500 stands for zero in the data rows.
Some points:
np.array([518., 501., 508., 450., 468., 463., 416., 423., 456., 515., 466., 486., 448., 436., 515., 528., 472., 589., 350., 404., 405., 471., 478., 570., 521., 527., 643., 425., 493., 392., 577., 578.])
np.array([533., 583., 453., 449., 494., 470., 450., 509., 388., 560., 432., 467., 432., 999., 442., 460., 470., 509., 461., 485., 621., 550., 451., 521., 501., 486., 629., 472., 403., 472., 532., 298.])
np.array([477., 425., 591., 420., 613., 653., 332., 480., 545., 357., 510., 470., 455., 509., 482., 322., 409., 475., 563., 623., 482., 501., 639., 385., 556., 331., 370., 626., 489., 424., 613., 320.])
np.array([605., 441., 511., 308., 505., 510., 410., 444., 367., 543., 428., 479., 301., 409., 391., 604., 297., 613., 258., 482., 486., 603., 466., 563., 448., 423., 302., 551., 493., 601., 406., 339.])
np.array([432., 710., 326., 427., 354., 684., 411., 547., 568., 856., 404., 632., 434., 525., 564., 471., 363., 267., 359., 451., 382., 747., 634., 644., 601., 667., 498., 472., 445., 701., 571., 387.])
np.array([575., 655., 436., 622., 501., 395., 560., 527., 462., 361., 699., 449., 646., 501., 451., 303., 610., 502., 739., 610., 512., 369., 480., 437., 445., 611., 678., 313., 594., 433., 466., 631.])
np.array([506., 407., 517., 555., 559., 439., 298., 549., 473., 444., 572., 446., 541., 439., 495., 556., 554., 514., 522., 485., 457., 495., 526., 692., 532., 448., 450., 481., 403., 578., 488., 506.])
np.array([491., 490., 547., 811., 497., 831., 539., 573., 307., 540., 547., 470., 474., 451., 582., 499., 617., 487., 434., 442., 523., 466., 572., 489., 554., 441., 586., 506., 454., 549., 402., 523.])
np.array([525., 531., 439., 342., 361., 525., 498., 730., 564., 434., 516., 565., 430., 611., 345., 572., 424., 391., 366., 361., 414., 484., 476., 555., 609., 533., 334., 687., 532., 615., 498., 600.])
np.array([631., 474., 498., 483., 447., 341., 489., 538., 443., 556., 514., 450., 508., 575., 586., 367., 602., 396., 520., 487., 438., 698., 360., 657., 442., 588., 481., 484., 632., 484., 438., 630.])
np.array([452., 540., 476., 448., 489., 592., 498., 374., 453., 505., 520., 488., 412., 627., 442., 558., 373., 580., 523., 380., 476., 363., 488., 630., 546., 599., 434., 544., 364., 577., 440., 424.])
np.array([501., 392., 528., 529., 432., 365., 656., 390., 488., 479., 429., 514., 521., 449., 479., 508., 594., 480., 519., 502., 505., 413., 387., 540., 556., 516., 650., 455., 543., 578., 438., 535.])
np.array([278., 609., 543., 743., 455., 443., 716., 408., 449., 623., 286., 297., 358., 238., 601., 685., 537., 558., 439., 358., 760., 409., 364., 477., 552., 446., 696., 216., 483., 414., 546., 320.])
np.array([388., 518., 475., 477., 487., 516., 504., 489., 490., 395., 502., 458., 446., 356., 543., 639., 447., 461., 686., 387., 647., 549., 568., 544., 487., 433., 505., 567., 576., 467., 547., 581.])
np.array([381., 492., 523., 466., 430., 436., 515., 592., 742., 609., 494., 561., 439., 524., 522., 367., 484., 544., 492., 570., 538., 535., 470., 468., 566., 508., 515., 448., 543., 689., 488., 537.])
np.array([559., 501., 620., 409., 516., 407., 576., 491., 494., 476., 549., 621., 469., 486., 512., 431., 490., 439., 528., 521., 391., 514., 470., 526., 481., 517., 571., 483., 565., 491., 334., 409.])
np.array([613., 577., 566., 479., 454., 544., 469., 518., 431., 379., 343., 461., 525., 497., 476., 382., 438., 635., 592., 537., 469., 461., 523., 522., 514., 573., 488., 485., 479., 484., 492., 379.])
np.array([293., 324., 518., 549., 594., 569., 576., 566., 458., 595., 564., 623., 542., 534., 509., 541., 461., 449., 548., 638., 506., 510., 474., 641., 516., 487., 472., 506., 623., 389., 544., 458.])
np.array([517., 465., 516., 508., 427., 548., 518., 490., 509., 660., 352., 572., 490., 510., 563., 509., 412., 406., 467., 474., 669., 493., 217., 511., 553., 448., 429., 609., 409., 579., 549., 506.])
np.array([425., 484., 527., 549., 384., 510., 622., 451., 493., 710., 401., 554., 692., 516., 537., 507., 440., 401., 454., 524., 473., 610., 455., 438., 569., 377., 535., 535., 438., 508., 668., 449.])
np.array([533., 517., 466., 631., 501., 397., 507., 395., 550., 566., 586., 406., 438., 479., 355., 598., 496., 535., 478., 469., 540., 533., 491., 521., 583., 484., 512., 341., 541., 458., 538., 621.])
np.array([711., 391., 558., 449., 447., 634., 413., 316., 642., 457., 477., 404., 729., 491., 759., 491., 415., 242., 360., 486., 665., 527., 671., 358., 525., 311., 542., 432., 553., 449., 460., 487.])
np.array([340., 438., 486., 342., 530., 450., 509., 600., 509., 464., 431., 503., 582., 477., 433., 458., 563., 457., 486., 486., 583., 316., 611., 504., 490., 520., 592., 445., 483., 465., 485., 497.])
np.array([544., 495., 551., 566., 577., 498., 413., 518., 584., 581., 496., 460., 535., 545., 464., 496., 511., 484., 579., 551., 468., 411., 630., 306., 422., 540., 466., 536., 429., 507., 461., 612.])
np.array([548., 436., 399., 422., 653., 414., 441., 575., 525., 399., 581., 411., 635., 498., 474., 522., 516., 434., 554., 657., 363., 623., 498., 521., 535., 600., 526., 573., 496., 490., 480., 662.])
np.array([344., 525., 607., 443., 411., 391., 465., 451., 365., 497., 677., 549., 481., 450., 412., 586., 547., 459., 292., 599., 467., 507., 490., 624., 626., 627., 428., 686., 473., 577., 456., 449.])
np.array([561., 428., 431., 476., 476., 506., 422., 502., 550., 453., 512., 533., 539., 492., 445., 647., 608., 584., 517., 490., 495., 600., 254., 456., 403., 474., 501., 459., 431., 388., 453., 446.])
np.array([509., 558., 506., 436., 563., 428., 448., 505., 491., 573., 530., 559., 453., 459., 406., 394., 604., 593., 604., 495., 574., 354., 570., 384., 392., 555., 441., 555., 442., 456., 453., 444.])
np.array([525., 456., 511., 396., 600., 577., 571., 536., 549., 427., 531., 417., 499., 478., 553., 539., 698., 583., 486., 529., 516., 416., 513., 538., 481., 517., 559., 476., 486., 491., 543., 429.])
np.array([586., 492., 482., 586., 351., 521., 633., 574., 492., 573., 569., 382., 533., 428., 454., 432., 544., 463., 508., 567., 458., 392., 514., 540., 427., 523., 544., 365., 502., 413., 531., 588.])
np.array([529., 509., 502., 526., 520., 493., 443., 455., 504., 424., 625., 692., 554., 397., 553., 362., 466., 492., 558., 473., 474., 374., 459., 404., 423., 415., 551., 495., 472., 442., 501., 549.])
np.array([603., 488., 510., 469., 564., 422., 632., 445., 410., 501., 570., 435., 459., 373., 415., 524., 591., 507., 521., 512., 520., 623., 488., 581., 635., 405., 508., 484., 475., 648., 502., 427.])
np.array([487., 467., 518., 492., 522., 600., 448., 513., 390., 545., 526., 525., 494., 520., 663., 410., 348., 751., 494., 571., 472., 473., 659., 433., 541., 491., 492., 538., 622., 535., 501., 479.])
np.array([614., 524., 449., 421., 514., 508., 366., 564., 345., 431., 574., 563., 526., 558., 484., 582., 415., 458., 497., 473., 255., 496., 562., 501., 229., 451., 406., 492., 472., 644., 578., 541.])
np.array([409., 515., 498., 499., 563., 470., 613., 567., 532., 354., 597., 428., 401., 503., 568., 690., 495., 596., 440., 398., 386., 660., 390., 87., 500., 458., 449., 483., 673., 535., 533., 582.])
np.array([528., 403., 437., 476., 529., 501., 571., 519., 550., 556., 554., 545., 475., 543., 516., 412., 451., 660., 583., 430., 564., 476., 499., 464., 470., 699., 402., 617., 558., 390., 508., 570.])
np.array([476., 533., 526., 467., 530., 601., 559., 487., 550., 428., 417., 386., 608., 502., 511., 540., 577., 479., 600., 523., 539., 467., 500., 540., 518., 457., 444., 506., 554., 431., 535., 561.])
np.array([461., 595., 623., 463., 558., 453., 464., 423., 446., 367., 336., 707., 452., 513., 532., 602., 520., 548., 498., 610., 442., 390., 424., 588., 567., 578., 261., 462., 447., 404., 575., 471.])
np.array([511., 495., 531., 680., 539., 397., 479., 512., 716., 522., 505., 526., 560., 492., 378., 562., 541., 566., 500., 477., 479., 459., 547., 435., 406., 536., 531., 543., 468., 476., 494., 352.])
np.array([516., 570., 149., 589., 497., 434., 533., 408., 608., 506., 289., 613., 404., 499., 541., 423., 622., 471., 509., 500., 535., 488., 625., 489., 465., 446., 631., 538., 497., 426., 342., 595.])
np.array([466., 549., 641., 648., 590., 563., 519., 547., 615., 276., 589., 394., 582., 586., 547., 420., 477., 443., 615., 483., 549., 674., 608., 417., 312., 455., 448., 607., 465., 449., 534., 729.])
These points spread out most along one direction. Take the direction at right angles to it along which they spread out most. Then take the direction at right angles to both along which they spread out most. Go by this last direction. How far along it is each point below, from 0 to 99? The average is 50, and the first point in the table lies past the average. One standard deviation of the points above along it is 16.
np.array([388., 518., 475., 477., 487., 516., 504., 489., 490., 395., 502., 458., 446., 356., 543., 639., 447., 461., 686., 387., 647., 549., 568., 544., 487., 433., 505., 567., 576., 467., 547., 581.]) -> 46
np.array([517., 465., 516., 508., 427., 548., 518., 490., 509., 660., 352., 572., 490., 510., 563., 509., 412., 406., 467., 474., 669., 493., 217., 511., 553., 448., 429., 609., 409., 579., 549., 506.]) -> 40
np.array([409., 515., 498., 499., 563., 470., 613., 567., 532., 354., 597., 428., 401., 503., 568., 690., 495., 596., 440., 398., 386., 660., 390., 87., 500., 458., 449., 483., 673., 535., 533., 582.]) -> 52
np.array([548., 436., 399., 422., 653., 414., 441., 575., 525., 399., 581., 411., 635., 498., 474., 522., 516., 434., 554., 657., 363., 623., 498., 521., 535., 600., 526., 573., 496., 490., 480., 662.]) -> 56
np.array([491., 490., 547., 811., 497., 831., 539., 573., 307., 540., 547., 470., 474., 451., 582., 499., 617., 487., 434., 442., 523., 466., 572., 489., 554., 441., 586., 506., 454., 549., 402., 523.]) -> 31
np.array([614., 524., 449., 421., 514., 508., 366., 564., 345., 431., 574., 563., 526., 558., 484., 582., 415., 458., 497., 473., 255., 496., 562., 501., 229., 451., 406., 492., 472., 644., 578., 541.]) -> 53
np.array([487., 467., 518., 492., 522., 600., 448., 513., 390., 545., 526., 525., 494., 520., 663., 410., 348., 751., 494., 571., 472., 473., 659., 433., 541., 491., 492., 538., 622., 535., 501., 479.]) -> 39
np.array([340., 438., 486., 342., 530., 450., 509., 600., 509., 464., 431., 503., 582., 477., 433., 458., 563., 457., 486., 486., 583., 316., 611., 504., 490., 520., 592., 445., 483., 465., 485., 497.]) -> 54
np.array([603., 488., 510., 469., 564., 422., 632., 445., 410., 501., 570., 435., 459., 373., 415., 524., 591., 507., 521., 512., 520., 623., 488., 581., 635., 405., 508., 484., 475., 648., 502., 427.]) -> 62
np.array([525., 531., 439., 342., 361., 525., 498., 730., 564., 434., 516., 565., 430., 611., 345., 572., 424., 391., 366., 361., 414., 484., 476., 555., 609., 533., 334., 687., 532., 615., 498., 600.]) -> 58
np.array([529., 509., 502., 526., 520., 493., 443., 455., 504., 424., 625., 692., 554., 397., 553., 362., 466., 492., 558., 473., 474., 374., 459., 404., 423., 415., 551., 495., 472., 442., 501., 549.]) -> 47
